[[-.68 -.47 -.20  .02 -.01]
 [ .18  .12 -.67  .30 -.41]
 [ .02  .28 -.02 -.49  .29]] ⇒ -.02

[[ .28 -.39 -.25  .17]
 [ .37 -.49  .09 -.06]
 [ .75 -.02  .11 -.25]] ⇒ .11

[[-.11 -.07 -.22 -.30]
 [-.12  .60  .50  .35]
 [-.09 -.01 -.20 -.29]] ⇒ -.20

[[ .00 -.50 -.56 -.20  .27  .10  .29]
 [-.65 -.07  .01 -.29 -.20 -.15 -.37]
 [-.12 -.03 -.58  .07  .50  .35  .08]] ⇒ -.58

[[ .61 -.52  .42 -.02]
 [ .55 -.45  .56  .04]
 [ .00  .37 -.01  .43]] ⇒ -.01

[[ .01  .05  .17  .14 -.03 -.15 -.15]
 [ .05  .46 -.28 -.02 -.28 -.37  .53]
 [-.07  .03  .00 -.10  .09  .03  .26]] ⇒ .00
---
 109.652    39.019  -168.581  -143.978   133.866 out 133.866, 109.652

-14.63   -1.96    3.29   10.42   14.59   13.42    8.96 out 14.59, 13.42

  0.3  -18.2  -14.0  -10.3   17.7 out 17.7, 0.3

 1.6   1.0  -1.4  -0.1   0.1  -0.9   0.4 out 1.6, 1.0

-0.092  -0.172   0.029   0.162  -0.086 out 0.162, 0.029

 -8.54   -2.03   -2.19  -12.83   13.55    4.48    4.56
 -5.76   -9.11   -4.96    6.99   -5.24   -5.34    0.96
  3.94   -2.27    1.76   -1.23  -11.09   -2.66  -10.51
out 13.55, 6.99

-0.91   1.04  -0.95  -1.59  -1.37   1.42   0.47 out 1.42, 1.04
---
.51	.39	-.48	-.17	-.37
.23	.47	.19	.37	.63
-.34	-.55	-.11	-.49	-.46
ans = .63

-.19	-.02	-.01	.26	.27	-.40	-.54
-.57	-.14	-.25	.02	.29	-.37	-.31
ans = -.54

-.02	-.07	.15	.07	-.17	-.11	-.16
.08	.12	.13	.18	-.16	-.39	-.70
.05	.00	.05	-.01	-.05	.15	.09
ans = -.70

.70	-.50	-.63	-.13
.08	-.09	-.54	.27
-.64	.12	.43	.53
ans = .27

-.10	-.51	-.05	.14
-.28	-.67	-.21	.25
ans = .14

-.01	.00	-.01	-.19
-.08	.33	.11	.14
.54	-.01	.11	-.10
ans = .14

.31	.15	-.18	.41	-.23	-.49	-.41
.25	-.11	-.04	.53	-.02	-.41	-.58
ans = -.41

.39	.10	.68	.20	-.68
-.53	.31	.06	-.06	.14
.45	-.24	-.34	.46	-.58
ans = .14
---
.41 .57 -.32 -.18 result: .41, -.18

.18 -.03 .34 .23 -.71 result: .18, -.71

-.21 .00 -.33 -.15 .69 -.48 result: -.21, -.48

-.72 -.17 -.33 -.34 result: -.72, -.34

.25 .38 -.26 -.23 -.37
.67 -.32 .34 .02 .40
-.05 .38 .41 -.35 -.74
result: .25, -.74

-.19 -.35 .49 -.63 -.09 result: -.19, -.09

.08 -.17 .58 .46 result: .08, .46

.10 -.21 -.05 .71 .04 result: .10, .04

.55 .17 .30 .09 .02 result: .55, .02

.28 .03 -.71 .18 result: .28, .18
---
[.00 .56 .08 .46] >> .56
[ .60  .29 -.33 -.40 -.53  .61] >> .29
[-.27 -.33 -.62  .25 -.21  .43  .11] >> -.33
[ .56 -.14  .17  .21] >> -.14
[-.74 -.33 -.65  .26  .25 -.42] >> -.33
[ .21 -.58 -.15 -.20 -.06  .36] >> -.58
---
-.33  -.02  -.31  -.13   .56
 .09  -.04  -.28   .03   .50
: .09

-.01   .10   .20   .35   .10
 .08  -.03  -.05   .10   .54
 .05  -.25   .11  -.16  -.11
: .05

-.57  -.07  -.16  -.18   .35: -.57

 .46   .65  -.26   .48  -.19: .46

 .65   .68   .30  -.74  -.37: .65

-.41   .37  -.65  -.53   .70: -.41

-.29   .04   .38  -.13  -.67: -.29

 .47  -.64  -.06  -.01   .00
 .24  -.65  -.02  -.12   .17
-.01  -.61   .05  -.23   .33
: -.01

-.05   .33   .23  -.33   .11
-.03   .16  -.02  -.07  -.67
 .27   .25   .08   .16   .10
: .27

 .14   .37  -.59  -.29  -.52
-.25   .42   .01  -.04  -.58
-.51  -.32  -.08   .10   .09
: -.51
---
[[67, 18, 14, 75], [44, 58, 46, 27], [23, 51, 67, 31]] value 31
[[4338, 8300, 3783, 7186, 6356, 9008, 3962], [7115, 4513, 8808, 7533, 5353, 3278, 6144], [5996, 3213, 8985, 5288, 6692, 3875, 8831]] value 8831
[[3, 3, 4, 1, 2], [4, 1, 0, 7, 2], [5, 2, 1, 7, 1]] value 1
[[-894, 545, -252, 471], [163, -249, 445, 571], [-660, -834, -45, -509]] value -509
[[7, 4, 1, 4], [4, 5, 4, 2], [0, 5, 7, 2]] value 2
[[28, -140, -203, 312, -239], [287, 189, -561, -67, 678], [-559, -192, 686, 175, 502]] value 502
[[518, -669, -528, -345], [-899, 73, -190, -881], [92, 266, 241, -293]] value -293
